Each run below is a few steps of one of 6 hidden systems, one row a step.
noba, run 1, 11 rows:
[[-24  18  25  40 -11 -25  18  -6   0  12 -33  42 -38  -6  41  -5 -23  -8]
 [-19 -29  -2 -30 -11 -23  25   9 -36 -12  28  19 -61 -11   1   8 -26  34]
 [ 19 -23 -32 -50  -8  11  30 -27 -21  16 -39 -17 -14  50   1  14 -19  -4]
 [-15   5 -56  18  16   5  43   2 -23  24 -30  -5  39  -5  -1  14  36  30]
 [-29 -18 -13 -23  47 -17  -6  13   1 -34   1 -40  36 -42  -9  -6  10 -21]
 [ 31  27  29  15  14 -25 -16  20 -20 -42 -28 -19  24  26 -45 -22   2 -35]
 [ 37   9  13  41  11   0 -16  -5  12 -30  57  -3  22  29  -7 -19  17  42]
 [ 23 -23  40 -11   9  15 -43 -16  67   2 -12  13   8  -1  29 -13   2  17]
 [ 11  -1  35  -3 -55   8 -16  36   7  35 -10  43 -18 -31 -16  13  32   3]
 [-13  17 -14 -28 -53  24  -8 -11   2  28  65 -14 -21 -12   9  24  -9 -28]
 [-27  41 -26  17  -4  32  19 -19  12  25 -31  11 -19  13  32   9 -49 -38]]
koza, run 2, 11 rows:
[[  7 -13  33 -37  -3 -53  -4 -14 -48   1  33  20  13 -14 -19   6  17  34]
 [ 22 -27 -34  -7 -12  16   4  13 -10  -3  32  -6  11  29 -28 -15  18  70]
 [ -5 -33 -32  26  -6  54  14  25  37   6 -32 -45   7  -3   3   4  24  -3]
 [-11   8  31  23  -9 -13 -36  -2  32   6 -32 -28  20 -28   7  12  26 -62]
 [ 32  52  38  -3  14 -30 -46 -24  10 -14  13  28  26  17 -21 -14 -10   0]
 [ 24  12   6   2  27  39  16  16   5 -16  13  53 -15  27  -6 -23 -47  45]
 [-30 -39   1 -15 -12  34  32  37  -1  -7 -10   1 -50 -25  19  -7 -35 -17]
 [-24  -5  -7 -43 -48 -43  -8   6 -26  15 -11 -21 -23 -21  -3   3   4 -42]
 [ 17  44 -58   0 -22 -46 -10 -21 -20   9  15   2   8  27 -15   5  30   9]
 [ 12  13 -46  49  46  29  33 -20   8 -10  13   1   9  27  16  21   2  16]
 [-20 -41  47  29  39  24  31 -19   0   5 -13  -6  10 -22  40  29  -4 -19]]
mume, run 3:
[[ 32  29  14  23 -43  40   7  23  -7  22  -1  -5   6  -6 -25  39  35 -23]
 [-14  38  31  49 -40  43 -23  14  18  24  19  18 -11   2 -18   7 -18 -14]
 [-34  17  26  21 -35   9 -12   9 -11  19 -21  18 -10  23 -35 -32 -51  27]
 [-23 -30  -1  18 -26 -25  22  -5 -25  13  -3  16 -34  33  10 -27 -25  56]
 [-31 -41 -25 -15   3 -23  13 -19  16   6 -20   6 -44 -14  46   7  -9  34]
 [-28   2 -40 -37  29 -49  15 -27 -13  -6 -19   0 -24 -27  27  26  -3 -20]
 [  8  -2 -18 -27  50 -18  11 -25 -17 -33  28 -20  -6   6  15  14 -16 -55]
 [ 27 -12   8   6  58  23  10  -1   9 -33 -15 -27  44  16   1 -11   3 -47]
 [ 18   5  12  37  31   3 -12  27  14 -17  14   4  66 -10 -10 -25  46  -4]
 [ 33   4  28 -14 -24   8 -40  27  25  -7  30  -7  41 -21 -23 -22  39  25]
 [ 40  27   0 -20 -68  24  -7  14   3  21  -9  -9  10  -1 -21   7  29  32]]
mume, run 4, 11 rows:
[[ 15   1 -13  45  -3 -46 -11  22 -13 -12  19  38 -19  18 -31  -4  39  36]
 [ 29 -30  51 -26  -9  -8 -33 -20  30  -6  -2  12 -40 -11   3  30  -1  34]
 [ -5  34   1 -14  -5   1  33 -42 -31  41 -41  10  12  -5   9  45  -2  19]
 [-35   0  -7  16  16  33  27 -18 -17   5  76  -1 -16  -7   7  30 -31  -7]
 [-45 -43  17  -3   6  19  -1  21   0  -7 -36 -44   9  -6 -21 -21 -29 -45]
 [-16  11 -24  50  -9 -60   2   0 -12  -9  -8 -23  25  29  17 -42  26 -12]
 [ 30  -1  -7  -9  15 -12 -32   3  53 -54  13 -16 -15  -5  21 -24  -5  40]
 [ 41  19   4 -44   3 -12  29  23 -23 -16 -51  12   4 -28   0   3  19  25]
 [ 28  14   9 -15 -17  13  29  -4 -12  21  61  37  -3  -9  44  24  21 -25]
 [-14  -6  -3 -30   0  72 -21   0  36  34  -9  10  16  -5 -12   2 -23 -44]
 [-23  11 -31  31  -7  -5  -2  23 -35  19  -5  19  20  36 -61 -16   6 -18]]
Dodu, run 5 (11 x 18):
[[ 13  46 -10 -11 -28 -16  16  17 -11   1  23  45 -40   9  31 -18 -25 -40]
 [ 11  44 -28 -29 -18 -20 -27 -52  -2   6  20 -22  -6  36 -13  11 -25  -9]
 [-19 -10 -16 -16   4  -2  15 -41 -12  40 -56  15 -26  21   2  39 -18 -20]
 [ -1 -44 -17 -44  22 -12  -2 -11 -13  13  42  35 -21 -17 -18  50  31   2]
 [-16 -68   3  -4  -2 -10 -31   8   2  -4 -10 -48  13   1 -50   5  25  -1]
 [ -6 -29 -26  57  13   2  26  51  -8 -12 -24   9  -7  -9 -19   5  44  18]
 [ 19   7   8  36  47  19  -3  13  27 -56  30 -30  23 -25  -2   3  15  25]
 [ 12   8  71  32   3  -9  13  10   5 -26 -36 -16  22  -6  40 -37  -9  -9]
 [ 20  58  13  -2 -34 -12  24   7 -13  11  22  33  17 -14  41 -27   3  42]
 [-19  42   4 -37 -26  41 -11 -21  16  19   7 -17  25   6   3 -27 -60  17]
 [-10   2 -18 -23 -19  24  17   7  -5  36  -3  47 -30  31  21 -21 -41 -48]]
vozuz, run 6:
[[-17  13 -18   9   7 -20 -12  50  26  -7 -52  33   9 -42  -1 -26  26   9]
 [ 33  -2   0 -20  -2 -25 -15  38  15 -53  15  -9 -22   6  13 -46  -3 -39]
 [ 60 -14  15 -15 -17  25  -6 -16  18  20 -12  27 -12  60  16  -7  -7 -11]
 [ -3   3 -10  -6  11   2  14 -10 -10  41  50  82  -7   2  11  23   9   2]
 [-46   6  41   5 -23  15 -18   6  -4  18  52  -5  -4 -35  -5  10 -21 -38]
 [-21  53 -34  -9 -50  20  -8 -10 -17  27 -14 -32  17  16 -32  -9 -25  -2]
 [ -8  29 -58  33  19 -14   0 -39  17 -21  15 -33  -7  13  12  22  -5  43]
 [  1  -5  46  46  21 -39 -15 -25   7 -25 -43 -14 -22 -13  -6  37  16  12]
 [ 26 -11  20 -28  -2 -51  31  12 -61 -17 -21 -11  15  -5 -12  -3  28  -3]
 [ 14 -61   5 -44  24  32  17  -2  -2  -7  18 -30  36   4  15 -19   2  28]
 [-18 -34 -12  -4  30  52   3  31  23  17 -47  38   5 -16 -23   2  -6  21]]
setus, run 7, 11 rows:
[[  7  31   8   7 -19  53 -18  41  26 -19  42 -24  26 -32 -16 -20  -1  -2]
 [-10   8  12  -8 -25 -28 -12 -20  26   7 -58 -29   3  13  51 -35 -18 -32]
 [ 34  -8   9 -30  25  23  50   5 -46   0   4  38  10  38   0 -15 -22  11]
 [ 25  -6  -1 -17  11  -1 -47  11  53 -17  24  36 -11 -20  -1  -4  23  45]
 [ -3  12 -20  19 -30 -46   8  17 -26  -8 -61  -4 -54   1 -21  17   6 -10]
 [  4 -17 -29  29  -7  16  31  19 -21  19  63  13  12  23  10   1  32 -28]
 [-31  -3 -25 -20  24  11 -35 -45  46  24   5   3  -8 -20  20  36  -8 -16]
 [-20  22  39  11  11   6  17  14 -37 -37  -4 -19 -23 -16 -33   6 -55 -17]
 [  7 -29  41  41   4 -23 -10  -5  13 -15  41 -15  35  17  31 -36  18  18]
 [ -5 -13  -6 -13  20  -7   9 -38  -7  32 -70   5  24   8 -10  26  10  36]
 [ 14   8   7 -17 -23  46  11  60 -19  -5  19   4  14 -31 -52  -5   8  17]]
noba, run 8 (11 x 18):
[[  1 -10   5  20  -6 -21 -50   4   5   5  27  36 -23  39 -43  -7  -4 -37]
 [  2   0  -9  32  -7 -17 -35 -49  21  14  23  13 -35  29  -2  40   3  22]
 [ -8 -13  15   9  13  22   0 -30  22  10 -25   8 -39 -30   9  69  -3  28]
 [ -7 -23  36  -4 -15  29  41  11 -36  12 -11 -11 -19 -35  -4  50   1 -19]
 [-21   8  18  -6 -19  10  48 -16 -49  20  16 -39  29   7  21  -9 -23 -19]
 [-39  11  -6  13   7  -4  27  -6 -20  -2 -25 -20  33  19  16 -60 -47  25]
 [-14 -37 -26   4   1 -29  -2  39   6 -36 -32 -19  -6  10 -10 -57  -4  33]
 [ 46 -14 -34 -25 -17 -49 -17  17  16 -29 -17 -22 -10  14   2 -16  45   5]
 [ 58  51 -34 -24   6  -3  -8  -4  25 -12   4  10  17 -15   6  19  41  19]
 [ 23  22   0 -22  36  56 -10  25  33  -5  25  34  20 -38 -14  15   7 -15]
 [ -3 -13  33  15  14  28 -19  18   3  21  32  39  16  11 -19  -2   7 -73]]
koza, run 9, 11 rows:
[[ 10   0 -22 -33 -21 -14 -30   9  10  -7  88  -4  -6 -16  -1   1  23 -17]
 [ 12   2 -46 -20  29  38  11  10 -23  13 -19   6  40  29 -57   2   6  -6]
 [-27 -35  -7  70   2   4  -1   3  25  29 -11  30 -11  21  18   2  22 -17]
 [-10  -8  27 -10  18  -8 -37 -52  19 -18  -1 -33 -27  -2  -9  44 -27 -13]
 [ 25  39  47  11 -21 -11  15  12 -41   0 -31  27   2  -4 -34   8   3  42]
 [  3  -2   2  28 -38  20  12  19   2 -14  64 -18 -17  17  22 -35 -18  24]
 [-23   9 -25 -49  -6  43  17  -3   3  14 -34 -44  25 -19  17 -10 -28 -17]
 [-42  21 -14  21  -6 -50  -9  27   3  16 -17  32  20 -39  14 -20  35 -23]
 [  7  -3 -24 -10  49 -43 -29 -28  11 -47  28 -14   1  32 -10 -15 -11  -4]
 [ 40 -15  -2  -9  34  16  40  -2  -9  -1 -67  30  -3  23   9   7   5  35]
 [ 11 -44  29  17 -17   3   9  21  22  -6  38   7 -47 -33  42  22  24  -9]]
Dodu, run 10 (11 x 18):
[[ 34  17 -40  28  -1   4 -27  -2  35 -28 -16 -51  12  20 -19  14  36  -8]
 [  8  24  26  39  31   9  25  -4   2 -11 -54  -5   2 -30  18  41  14 -31]
 [  9   8  65   6  12 -16   9 -18 -26  -1  56  18  23 -26  10  18  13  14]
 [-39 -19  40   9 -43  -4 -16 -12  -7  35  -1 -19  25  11   3 -35 -15  44]
 [-34   1 -42   3 -26  27  22  36  10  15   1  34 -32 -15  17 -20 -26  33]
 [ 17   5 -30 -30  11  21 -15  12  24 -43  42 -24 -33   8   1 -14 -39 -31]
 [ 34   5 -13  -3  -9 -38  11 -10 -11 -15 -42 -28 -14  49  21 -10   6 -59]
 [ 19  43 -34 -15  16 -36  17 -34 -18  18 -15  16  20  -9   8  37  35  12]
 [-29 -16  37 -30  34  22 -14 -29 -13  20 -13   1  36 -22 -36  23 -14  12]
 [-13 -67  30   6  -4  12  -1  31 -10  26  18  56  -2  12 -17 -18  10  10]
 [  4 -14 -36  18 -26   7 -42  36  42 -12  30 -10  -4   0 -17 -21  31  29]]
vozuz, run 11, 11 rows:
[[ -1  23  19  20  23 -16   6 -35 -19  21  31  56  -6  -5  -3  51   9  28]
 [-38   3  49   1  -9 -10  12   0 -46  -5  35 -24   1 -36 -20  17 -19 -15]
 [-22   8 -19 -20 -31  28  24  -7 -26  13 -30 -63  30  10 -14 -16 -25  25]
 [-20   0 -61  14  34  -1  14 -15  27 -16 -25 -16  -1  -9  14   3   2  59]
 [ -5 -20  21  37  24 -36 -10  17  19 -42 -50  -2 -35 -28   8   9  19 -15]
 [ 46 -20  15 -37 -18 -42  11  27 -26 -12 -30  -3   4  12   7 -28  32 -38]
 [ 39 -47  -6 -57  18  28   0  -3  17  12  37  19  24  25  19 -20  11  11]
 [-21 -24   4   0  23  54 -17  16  26  30  11  61 -12  -9 -28  15 -12 -10]
 [-29  27 -17  37 -29  12   3  46 -11  13  24  15  -7 -14 -14 -11   5 -58]
 [ 12  53  -4  19 -53   2 -26 -18  28   7  24 -35  23  15  26 -32  -6   1]
 [ 21  48  -2  -4  13 -18 -24 -46  10 -11   1  22 -15  21 -11  18 -27  50]]
setus, run 12, 11 rows:
[[ 32   0  -2 -27 -15  52 -25  36  34 -19   0  13 -36  11 -25 -14 -32 -13]
 [ 36 -20  14   5 -32 -31   0   4  21 -26  -8 -11 -63  23  41  -5   0 -21]
 [ 26 -16 -16   2  21 -21  48 -19 -27   2  19  31 -36  14  36  42  19  16]
 [-31  12 -28  10  24  -2  -3   4   9  -3  46  35 -14 -54  -6  39  15  38]
 [-70  13 -15  38 -12 -41 -20   6 -14  -4   0 -25  -9 -23 -27  -3  -6 -13]
 [-31 -27  -6  33  13  13   6 -17 -22  13  17 -37  48  43 -13 -23  -9 -34]
 [  7 -37  26 -21  40  52 -17 -28  30   8 -11 -25  42   4  -7  11  -9  -4]
 [ 29   7  68 -35 -10   6  -4  19  -7 -30 -36 -24   0 -35 -12   0  -9  10]
 [ 46  26  31  -3 -40 -37  16   8 -16  -3   2   3  25   3  33 -32  31  23]
 [ 16  41 -58 -13  -7  -3  16 -10   7  37 -29  42  26  11  22  -6  20  31]
 [-13  24 -53 -14  -7  33  -4  49  17   5  -4  44 -28  -9 -25 -15 -22  -7]]

Which system made each run below?
run 13, 2 rows:
[[ -6  -3  15 -47   6 -48  -9  -8 -29 -13  62  21 -22 -23  -4  11  -4 -15]
 [ 21  31  -1 -24   2  30  -4 -37 -12  18 -22   9   0  54 -38   8 -48   1]]
  noba
run 14 (2 x 18):
[[ -6  51 -42  13   4  17  44  20  -1   4 -57   6   1 -29  19   8   2   7]
 [ 14  18  26 -31  50  28   7 -14  -9 -23  58  13  18 -10  -4   9 -31 -18]]
  Dodu
run 15:
[[  5 -48  -5  30   6  29  -5  29  20 -18   9 -52  24  11  -9 -18  32 -35]
 [  9 -38  22 -49   8   0   3 -28   7  18 -32 -19  13 -13  23  26  17 -45]]
  setus
run 16 (2 x 18):
[[ -6  25   6 -66  -3  13  13  15  -3   3 -17  -2  27 -22  27 -45 -42 -11]
 [ -5  12 -37   2 -21  14  10  57 -16   2  -9  22  13  27 -34 -58  -8 -11]]
  noba
run 17:
[[  7  19 -16 -35  19 -38 -36 -11  12 -36  17  21 -33  17 -15 -25 -40   6]
 [ 22 -13 -11  53  33 -34   4  14  -5 -49 -14   0 -33  34 -24  -4  11   4]]
  setus
run 18:
[[-15  29 -12  35 -15  23  33   5 -14  11   1  31 -56 -11  -2  44 -20  33]
 [-55 -17 -17  36 -31   1   0  14   7  12  50  -1 -30 -16  21  -8 -10  24]]
  setus
run 19:
[[ 28 -44   5  11  49  35  16   4   1 -38  -6 -36  23  35 -15 -17  -6   3]
 [  7 -21  15  45  20  -8  10  33   8 -13 -14  -3  42 -32   6  -3  66   9]]
  mume
run 20, 2 rows:
[[ 14  -9 -40 -34  -8 -23 -16 -42   0  10  60 -16  -9  27  13  26  17 -21]
 [ -5  55 -14  12  35  14  -2 -38  19  16 -55  27  14  -3   2  33 -14  11]]
  noba
run 21:
[[-34 -15  12   4  20 -38 -10 -40 -21 -10  24 -45  48  10  -6 -19  -7   6]
 [  5  -6  -5   1  16 -18   0 -17  11   8 -43   2  41   9   7 -27  12  79]]
  koza
run 22, 2 rows:
[[ -2  18 -18  21  -1  48 -11  19  -7  -1  12  -7   1 -11 -75  38   6  21]
 [-25  -7  21  73 -16  21   5  15  -9   4 -18 -26  10  37 -19 -21 -15 -24]]
  koza
run 23 (2 x 18):
[[-65  17 -22  38 -37  -6 -10  -8   4  32  29 -14  21 -12   4 -11   1  30]
 [-34   1  -8  -2  -8  -8 -24   2  36 -32 -36 -46 -41 -21  16  -9 -38 -15]]
  noba
run 24, 2 rows:
[[ -5  18  15  31   4   0 -21  53  -4  -7  31  44  22 -18 -49 -29  20  11]
 [-12  -7  -8  33 -37 -17 -46 -16  25  36 -41  -7   4  36 -14  -8  18 -31]]
  setus
run 25 (2 x 18):
[[  0   7  -9   4  24   3  19  -8  31  18  10  46  21 -15  66 -18  10  42]
 [-21  -9 -29 -81  16   6  -5  17   3  11  22  28   8 -49 -11  -4   0  13]]
  mume
run 26, 2 rows:
[[ 30 -26  -6  13  34  -8  36  22 -24 -24 -44   2  22  45  -6 -40   4  -9]
 [ 18 -30   5  30  32 -18 -12  17  38 -11  30  35  13 -14  33 -12  50  19]]
  mume
run 27:
[[ -2 -10  -6  26 -22 -19  -5 -20   4  14 -62 -54  32  21  -4  -1  28  13]
 [ 25  33  17  48  -4 -13 -31 -19  54 -13  -3 -18  19 -14  37   4  30  20]]
  koza
